Turns in one plane each, and the order they were made in; the first pair answered
k_496:
[ -6  -3  -1  12   5   0  -4  11  -5  11  21  -2   3  16  -4  12  -5   1
  -6   7 -11   1  11   4  10]  ->  [-6  1  4 20  5  2 -7 14 -5 12 12 -2  5 15 -3  9  0  4 -5 11 -4  1  8  6
 12]
[ -5  -7   0  -2   0 -11  -4  -2  -7  -1   4  -4   4  -5   7   3  -7   6
   0 -10   6  -9   8   2  -7]  ->  [ -2  -3   6   6   7  -7  -9  -3  -8  -2 -11  -5   2  -7   3  -1   0   7
  -1  -6  12   0   6   1  -2]
[ -3   7  -5   5  -2   6  -1   7  -9   1   6  -6  -4   3  -8  -3  -7 -11
 -12  -3  -1  -5   8 -11  -7]  ->  [ -8  11   2   9   0   4  -3   4  -9   1   0  -7  -4   4  -6  -4  -2  -6
  -7   4   4  -6   7 -13  -5]
k_104:
[ -8  17   5   2   4   4  -7   3  -2  -7 -23  13   2 -11   5 -11  15  -8
   8  10  15  -3 -11  -4   5]  ->  [ -6  18   0   0   3   4  -6   0   1 -10 -30  15   3 -15  -1  -8  17  -8
   5   7  14   4 -11  -7   2]
[-6 -9  5 -3 -5 -8 -4  1  4  1 -8 -3  0 -6 -1  1  2  2 -2 -5 -4  5  3  8
 -2]  ->  [-9 -9  4 -2 -4 -9 -5  1  5 -1 -5 -4  0 -1 -3  1  0  3 -3 -3 -4  4  3  6
 -2]
[ -3  -2   3   3  -2   6  -1  17 -11   5  18 -12  -2  20  -6  -4 -11   6
   5  14  -1 -15   6   4  -5]  ->  [  0  -1   4  11   4  13  -4  17 -12   6  11  -9  -2  23  -9  -5  -6   7
   2  14   1  -3   6   3   1]
k_489:
[  1  -9   0   4  -3   3  -1  14  -2   8  19  -3  -7  11  -3   4  -5   2
  -2   1  -7 -11   9   3   9]  ->  [  3 -22  -2  -6  -7  -7   2   7   6   5   4  -2 -11   0  -5   3  -4   2
  -4  -7 -15   1   9   0   1]
[  5  -9   3   5   5  13  -5  17 -12  11  17 -10  -2  19  -8  10  -5   6
  -3  -9 -19  13  14  15   7]  ->  [  1 -23  -1 -18  -5 -11   4   3   5  -3 -19   0  -4 -11  -8   6   1   4
  -4 -14 -20  20   3   5  -9]
[ 3 -4 -2  6 -4 -1 -4  6 -1  0 -5 -1  4  4  2  2  1 -6  2 -8  0  4  4  2
  7]  ->  [  1  -2  -1   2  -5  -6  -5   2   1  -3 -11  -1   2   1   4  -1   1  -4
   1  -8   4   7   4  -2   7]

Between the rows of a pair lie 2 to 3 turns.
[ -3   5  15  -5  -2  -9 -11   7   5  -5  -6   6   6 -11  10  -5  -7  -7
   0   4  10 -17   0  -7   4]  ->  [  3 -11   7 -13  -1 -10 -12   6   8  -5 -18   4   3 -11  -1   5  -5  -6
  -2  -8 -11   6   4  -2  -1] : k_489 k_489 k_489
[  7  -1  -7   2   1   6  -1   1   3  12   7   5  -2   7  -8   1   0   2
   2   4 -11  12  -1   7   5]  ->  [  1  11  -2   4   1   7  -2  -2   3   7  15   7   1   2  -1  -4  -2  -1
   7  11   3  -6 -10   2   7] : k_489 k_489 k_489
[  4 -10  -3  -9  -3  -2   4  -3   3   1   3  -4  -7  -2  -2   3  -2  -1
   0 -11 -15   8   9   0  -5]  ->  [ -5   3   2   1  -3   0  -1   2  -8   2  15  -4  -2   5   6   1  -6   3
   6   2   2 -15   3   0   3] : k_489 k_104 k_489
[ 10  -4  -6  -8   1   7   2   1   3   4  23 -11   3   4  -7   3 -11  -4
  -5   3  -4  -3   1   4  -5]  ->  [  6   0   6  -2  -2  -3  -5  -7   9  -8  -9  -6   2 -13   4  -4   0  -2
  -2  13  14  -4 -10   3  -5] : k_489 k_489 k_496
[-11   7  19   1 -12  -4  -6   0   6 -11 -16  -3  10   3 -12 -16   5  -2
  -3  13  11 -13   7  10  -2]  ->  [-10  -4  12 -12 -16  -9   1  -4   9  -9  -1  -5   9   0 -12 -11  -1  -8
  -5   6   3 -21  10   6 -11] : k_496 k_104 k_496
